In the data rows, the value 128 means zero.
Here are some rows, each followed by its group. Groups can overlap.
tensor([114, 116, 158, 182, 118, 119, 122, 122, 123, 81, 120, 173, 139, 201, 120, 118, 124, 85, 121, 156, 68, 129, 124, 179]) 0
tensor([59, 123, 157, 96, 114, 112, 119, 117, 120, 135, 105, 164, 189, 94, 107, 148, 113, 89, 120, 97, 183, 58, 131, 93]) 1
tensor([156, 104, 91, 184, 112, 162, 139, 79, 107, 101, 125, 88, 94, 134, 133, 114, 128, 173, 76, 133, 133, 160, 127, 191]) 2
tensor([62, 134, 160, 99, 121, 110, 124, 121, 121, 135, 112, 166, 185, 97, 115, 151, 108, 86, 115, 107, 186, 56, 134, 88]) 1
tensor([107, 75, 87, 80, 113, 150, 121, 70, 97, 176, 131, 137, 155, 120, 127, 121, 128, 181, 70, 67, 128, 158, 140, 82]) 3
tensor([172, 175, 87, 101, 149, 103, 128, 192, 155, 139, 133, 69, 74, 93, 135, 112, 132, 169, 198, 159, 124, 164, 113, 98]) 4
tensor([177, 174, 88, 100, 152, 102, 122, 199, 153, 138, 131, 71, 75, 91, 131, 112, 133, 167, 191, 160, 129, 165, 114, 103]) 4
tensor([104, 126, 161, 185, 124, 118, 120, 125, 125, 63, 117, 175, 139, 201, 118, 99, 119, 88, 122, 157, 67, 128, 118, 183]) 0
tensor([103, 101, 89, 70, 115, 152, 139, 78, 111, 193, 131, 142, 157, 122, 133, 112, 132, 167, 77, 52, 131, 159, 142, 69]) 3
tensor([101, 133, 157, 185, 117, 115, 121, 126, 119, 67, 120, 173, 142, 196, 117, 98, 115, 85, 120, 160, 67, 131, 123, 183]) 0
tensor([102, 132, 159, 182, 119, 113, 120, 126, 118, 68, 112, 173, 140, 197, 123, 101, 113, 85, 123, 158, 66, 126, 119, 176]) 0
tensor([158, 101, 93, 193, 117, 159, 141, 77, 108, 99, 130, 88, 94, 142, 128, 107, 136, 171, 72, 131, 131, 159, 121, 190]) 2
tensor([66, 122, 155, 100, 120, 113, 120, 124, 123, 133, 115, 163, 182, 95, 118, 159, 119, 90, 124, 101, 184, 59, 133, 100]) 1
tensor([178, 188, 87, 100, 154, 107, 141, 206, 161, 136, 133, 67, 73, 88, 130, 111, 127, 163, 189, 155, 129, 161, 113, 101]) 4
tensor([74, 124, 153, 108, 120, 117, 115, 128, 121, 131, 115, 162, 184, 102, 117, 167, 116, 85, 130, 118, 186, 59, 134, 101]) 1
tensor([112, 122, 162, 183, 120, 127, 124, 117, 125, 75, 119, 172, 141, 201, 115, 118, 125, 83, 122, 155, 66, 125, 129, 178]) 0
tensor([156, 134, 177, 91, 144, 149, 137, 137, 135, 184, 141, 164, 127, 159, 152, 143, 153, 94, 153, 115, 75, 137, 153, 89]) 5
tensor([151, 81, 85, 179, 109, 155, 121, 73, 96, 107, 131, 86, 98, 125, 134, 119, 130, 180, 73, 129, 131, 161, 122, 177]) 2
tensor([153, 98, 92, 190, 118, 158, 137, 86, 108, 92, 130, 90, 96, 139, 134, 120, 136, 174, 76, 129, 137, 157, 115, 192]) 2
tensor([70, 175, 79, 151, 144, 86, 118, 183, 142, 82, 108, 156, 180, 156, 118, 99, 120, 154, 175, 176, 128, 148, 135, 150]) 6
tensor([157, 92, 94, 192, 115, 160, 142, 79, 117, 100, 136, 87, 97, 140, 136, 115, 129, 172, 79, 131, 133, 158, 120, 193]) 2
tensor([154, 103, 95, 192, 118, 152, 145, 84, 113, 96, 135, 89, 97, 139, 129, 107, 136, 169, 75, 134, 135, 155, 118, 193]) 2
tensor([108, 79, 88, 79, 108, 152, 125, 74, 99, 181, 134, 138, 158, 123, 130, 111, 129, 175, 75, 62, 131, 158, 139, 78]) 3
tensor([70, 176, 84, 151, 136, 87, 123, 184, 144, 82, 115, 158, 177, 159, 112, 99, 113, 156, 181, 174, 128, 151, 133, 152]) 6
tensor([151, 136, 185, 95, 144, 150, 137, 138, 141, 183, 143, 165, 123, 157, 149, 145, 148, 91, 148, 115, 76, 134, 145, 92]) 5
tensor([67, 172, 82, 151, 142, 81, 123, 180, 144, 75, 113, 160, 182, 166, 118, 99, 112, 150, 172, 174, 128, 148, 128, 149]) 6
tensor([82, 154, 78, 150, 135, 88, 112, 178, 139, 80, 122, 154, 165, 161, 116, 103, 121, 165, 178, 176, 116, 167, 139, 155]) 6
tensor([109, 85, 90, 83, 106, 153, 125, 71, 100, 182, 127, 142, 159, 120, 127, 116, 129, 179, 78, 63, 134, 160, 141, 80]) 3
tensor([183, 188, 84, 99, 155, 99, 136, 197, 159, 138, 129, 64, 66, 89, 128, 112, 133, 163, 190, 153, 138, 159, 108, 102]) 4
tensor([104, 91, 93, 76, 110, 151, 125, 72, 118, 186, 130, 143, 161, 123, 132, 115, 131, 176, 74, 72, 132, 161, 138, 81]) 3
tensor([59, 130, 160, 96, 121, 114, 129, 121, 118, 132, 113, 166, 184, 95, 112, 153, 110, 84, 114, 96, 184, 57, 130, 93]) 1
tensor([77, 167, 77, 150, 140, 82, 114, 187, 146, 77, 124, 160, 177, 159, 115, 99, 116, 155, 177, 172, 124, 152, 128, 146]) 6
tensor([156, 89, 88, 181, 111, 155, 133, 73, 106, 102, 136, 89, 97, 134, 136, 119, 134, 175, 79, 123, 134, 160, 127, 185]) 2
tensor([176, 171, 89, 104, 150, 101, 131, 200, 165, 139, 131, 68, 74, 89, 131, 116, 132, 165, 193, 158, 131, 163, 118, 102]) 4
tensor([180, 132, 173, 149, 137, 137, 125, 143, 134, 121, 129, 70, 72, 70, 135, 188, 134, 87, 147, 151, 189, 60, 116, 145]) 7
tensor([71, 118, 161, 105, 122, 120, 114, 125, 123, 128, 116, 163, 185, 101, 121, 157, 125, 84, 130, 116, 184, 57, 142, 111]) 1
tensor([180, 146, 166, 148, 134, 125, 134, 136, 131, 106, 121, 60, 61, 56, 126, 161, 121, 93, 126, 140, 192, 66, 103, 153]) 7
tensor([100, 76, 85, 79, 104, 147, 118, 68, 96, 184, 124, 137, 157, 119, 127, 119, 134, 180, 81, 59, 131, 163, 142, 81]) 3
tensor([101, 71, 84, 84, 107, 157, 115, 64, 97, 178, 123, 137, 160, 119, 127, 117, 130, 180, 72, 57, 129, 160, 134, 87]) 3
tensor([105, 85, 86, 83, 103, 159, 129, 67, 105, 179, 129, 139, 156, 122, 129, 113, 126, 177, 71, 67, 134, 163, 142, 77]) 3
tensor([103, 127, 159, 183, 122, 122, 120, 124, 116, 74, 120, 172, 142, 195, 114, 104, 122, 83, 126, 152, 68, 126, 122, 182]) 0
tensor([113, 116, 158, 181, 116, 126, 116, 124, 123, 79, 125, 171, 137, 201, 126, 115, 127, 86, 124, 157, 66, 126, 126, 180]) 0
tensor([181, 132, 174, 142, 133, 132, 133, 142, 136, 120, 132, 68, 72, 65, 135, 177, 132, 86, 139, 145, 186, 63, 120, 147]) 7
tensor([107, 90, 89, 78, 113, 156, 125, 71, 104, 183, 131, 141, 159, 118, 129, 112, 130, 174, 74, 63, 129, 161, 142, 80]) 3
tensor([110, 123, 157, 182, 123, 120, 124, 123, 121, 76, 118, 171, 143, 198, 117, 107, 119, 85, 124, 159, 65, 130, 125, 178]) 0
tensor([151, 132, 178, 92, 143, 151, 147, 145, 144, 181, 146, 163, 128, 155, 153, 136, 144, 93, 147, 116, 77, 136, 143, 92]) 5
tensor([106, 79, 87, 80, 114, 157, 127, 66, 99, 180, 126, 141, 162, 119, 126, 117, 127, 176, 77, 61, 130, 158, 141, 77]) 3
tensor([82, 157, 76, 153, 136, 87, 118, 183, 141, 82, 117, 149, 170, 163, 116, 106, 120, 166, 178, 176, 116, 161, 134, 153]) 6
tensor([155, 92, 93, 185, 112, 161, 138, 78, 102, 103, 134, 88, 98, 134, 128, 118, 133, 178, 73, 125, 130, 163, 121, 182]) 2
tensor([73, 176, 77, 152, 135, 89, 116, 184, 145, 76, 123, 155, 180, 162, 117, 100, 120, 156, 180, 180, 126, 153, 127, 150]) 6
tensor([83, 130, 158, 114, 122, 114, 111, 135, 123, 132, 124, 163, 182, 102, 122, 172, 126, 83, 130, 121, 182, 58, 146, 115]) 1
tensor([119, 114, 160, 179, 122, 126, 114, 121, 126, 90, 123, 172, 138, 196, 125, 122, 129, 81, 123, 156, 67, 126, 136, 178]) 0
tensor([153, 132, 179, 88, 149, 144, 136, 140, 142, 183, 151, 161, 123, 158, 145, 145, 150, 95, 147, 108, 75, 136, 145, 91]) 5
tensor([117, 106, 165, 182, 124, 128, 117, 121, 115, 85, 132, 173, 134, 198, 130, 122, 131, 80, 123, 155, 65, 123, 136, 181]) 0
tensor([103, 73, 82, 85, 104, 145, 113, 68, 89, 177, 124, 139, 156, 126, 126, 113, 131, 182, 76, 65, 129, 162, 141, 85]) 3
tensor([105, 79, 86, 85, 108, 157, 125, 75, 104, 178, 128, 142, 158, 117, 127, 118, 126, 182, 77, 68, 128, 162, 143, 77]) 3
tensor([159, 152, 182, 80, 146, 146, 148, 150, 151, 185, 147, 154, 116, 151, 142, 133, 143, 99, 157, 113, 85, 141, 135, 83]) 5
tensor([176, 133, 168, 144, 137, 136, 129, 134, 135, 124, 135, 74, 77, 66, 132, 189, 133, 85, 147, 147, 184, 63, 122, 147]) 7
tensor([157, 156, 176, 80, 150, 145, 146, 146, 148, 184, 143, 154, 117, 152, 148, 130, 143, 99, 144, 107, 81, 140, 134, 79]) 5
tensor([103, 129, 157, 181, 127, 106, 126, 129, 121, 70, 116, 171, 139, 200, 117, 98, 117, 89, 123, 156, 67, 130, 117, 180]) 0
tensor([157, 147, 184, 80, 145, 146, 145, 149, 148, 185, 142, 157, 117, 151, 146, 133, 150, 100, 141, 108, 80, 141, 137, 80]) 5
tensor([178, 198, 90, 99, 151, 104, 147, 206, 169, 138, 131, 57, 66, 81, 128, 102, 129, 156, 187, 158, 140, 153, 101, 95]) 4
tensor([69, 128, 156, 99, 114, 112, 124, 118, 117, 131, 112, 160, 187, 97, 111, 149, 117, 85, 123, 98, 183, 56, 131, 95]) 1
tensor([178, 134, 171, 143, 132, 133, 127, 145, 131, 117, 136, 70, 70, 66, 134, 178, 135, 87, 146, 140, 188, 60, 119, 147]) 7
tensor([160, 154, 181, 79, 149, 141, 149, 156, 153, 186, 142, 151, 113, 148, 141, 127, 143, 99, 151, 111, 85, 145, 133, 80]) 5
tensor([99, 73, 87, 81, 106, 155, 112, 58, 100, 179, 124, 136, 160, 122, 126, 117, 130, 184, 67, 64, 128, 162, 143, 88]) 3
tensor([157, 148, 185, 79, 153, 150, 144, 155, 145, 183, 147, 156, 117, 151, 138, 136, 147, 100, 151, 115, 79, 139, 134, 85]) 5
tensor([108, 79, 84, 83, 110, 156, 126, 67, 100, 182, 129, 139, 156, 120, 133, 117, 127, 180, 76, 60, 130, 162, 134, 81]) 3
tensor([82, 161, 76, 153, 138, 90, 115, 179, 142, 78, 120, 150, 171, 160, 115, 105, 115, 163, 180, 179, 114, 163, 137, 151]) 6
tensor([154, 101, 92, 194, 114, 158, 142, 77, 109, 98, 129, 91, 95, 137, 136, 109, 132, 168, 74, 123, 133, 159, 121, 190]) 2
tensor([103, 76, 87, 83, 104, 143, 119, 70, 102, 180, 127, 137, 156, 117, 127, 113, 126, 182, 80, 61, 127, 161, 141, 82]) 3
tensor([76, 168, 77, 152, 137, 90, 114, 179, 144, 80, 119, 159, 174, 156, 113, 102, 121, 159, 179, 173, 121, 159, 134, 147]) 6
tensor([108, 78, 90, 77, 106, 153, 123, 68, 100, 184, 129, 137, 159, 121, 130, 115, 131, 174, 76, 58, 130, 161, 137, 81]) 3
tensor([157, 142, 180, 89, 142, 148, 139, 140, 142, 180, 140, 158, 123, 157, 140, 138, 153, 93, 149, 116, 76, 136, 143, 90]) 5
tensor([159, 95, 89, 186, 115, 163, 137, 79, 112, 96, 135, 91, 98, 136, 129, 112, 133, 173, 80, 128, 135, 160, 122, 187]) 2
tensor([107, 130, 158, 177, 123, 125, 118, 125, 116, 73, 118, 171, 142, 199, 125, 110, 120, 84, 128, 158, 64, 125, 132, 183]) 0
tensor([72, 124, 158, 98, 118, 110, 127, 123, 119, 137, 112, 162, 185, 96, 114, 156, 109, 87, 112, 103, 188, 58, 131, 99]) 1
tensor([155, 77, 86, 179, 110, 160, 124, 71, 98, 109, 132, 91, 96, 131, 133, 122, 130, 182, 79, 127, 131, 162, 125, 171]) 2
tensor([181, 142, 169, 147, 134, 128, 129, 135, 130, 115, 131, 67, 70, 64, 133, 176, 134, 90, 140, 146, 188, 64, 113, 150]) 7
tensor([159, 158, 183, 77, 152, 137, 150, 158, 157, 190, 142, 154, 117, 148, 144, 131, 145, 100, 153, 108, 86, 140, 133, 83]) 5
tensor([65, 124, 161, 104, 122, 114, 118, 115, 115, 134, 118, 163, 189, 98, 113, 151, 113, 88, 111, 99, 180, 60, 129, 96]) 1
tensor([103, 86, 90, 78, 111, 154, 133, 73, 111, 187, 135, 140, 160, 121, 130, 113, 133, 174, 76, 59, 128, 157, 137, 74]) 3
tensor([158, 146, 182, 87, 152, 142, 145, 145, 149, 185, 146, 155, 114, 147, 144, 129, 145, 100, 146, 111, 81, 140, 137, 84]) 5
tensor([106, 94, 91, 70, 117, 153, 143, 75, 105, 190, 134, 140, 160, 120, 134, 107, 131, 166, 71, 53, 133, 160, 136, 69]) 3
tensor([118, 115, 162, 177, 125, 127, 115, 118, 118, 86, 123, 168, 139, 196, 131, 115, 124, 83, 126, 165, 67, 127, 133, 181]) 0
tensor([181, 150, 165, 149, 139, 125, 137, 136, 126, 104, 128, 56, 59, 58, 130, 161, 128, 98, 129, 142, 193, 64, 96, 149]) 7
tensor([176, 175, 89, 106, 151, 103, 132, 196, 158, 141, 128, 70, 74, 90, 133, 117, 133, 166, 193, 160, 126, 164, 115, 99]) 4
tensor([101, 70, 62, 86, 154, 183, 166, 48, 101, 173, 136, 134, 134, 82, 154, 145, 92, 172, 62, 53, 150, 146, 137, 84]) 3
tensor([155, 75, 86, 173, 108, 158, 118, 66, 100, 109, 124, 84, 93, 127, 132, 120, 133, 179, 80, 119, 130, 162, 120, 174]) 2
Which 2 groups are nearest to each row below, nearest first, going by the distance to the centre of the group?
tensor([73, 123, 165, 116, 119, 120, 124, 128, 128, 133, 116, 163, 184, 98, 122, 168, 121, 85, 129, 115, 183, 56, 141, 106]) >> 1 7
Which 3 groups are nearest to each row below, nearest first, going by the average distance to the group's rows?
tensor([179, 189, 80, 103, 151, 96, 137, 194, 163, 136, 139, 66, 69, 87, 133, 112, 127, 161, 194, 156, 134, 160, 108, 100]) >> 4 7 6
Group 6 spreads out most along one direction. Which 3 other groups' directions of most spread are closest to that one, closest first?
4 0 2
Group 5 spreads out most along one direction. Which 3 other groups' directions of most spread are closest to that one, closest first?
4 7 0
Which 3 groups are nearest to each row below, nearest first, going by the distance to the group's nearest row?
tensor([114, 116, 162, 183, 125, 126, 119, 118, 118, 79, 124, 168, 139, 195, 119, 118, 126, 83, 119, 159, 65, 129, 132, 185]) >> 0 6 2
Which 2 groups are nearest to each row below, nearest first, going by the average distance to the group's rows?
tensor([179, 132, 175, 147, 137, 128, 132, 136, 133, 120, 133, 69, 72, 62, 137, 182, 129, 87, 136, 150, 188, 63, 121, 141]) >> 7 1
tensor([78, 126, 161, 108, 123, 119, 126, 125, 115, 133, 123, 160, 182, 102, 113, 169, 122, 85, 126, 112, 186, 61, 136, 108]) >> 1 7
tensor([158, 95, 90, 185, 120, 160, 137, 69, 112, 96, 138, 90, 98, 137, 126, 114, 138, 174, 73, 132, 131, 161, 122, 188]) >> 2 0
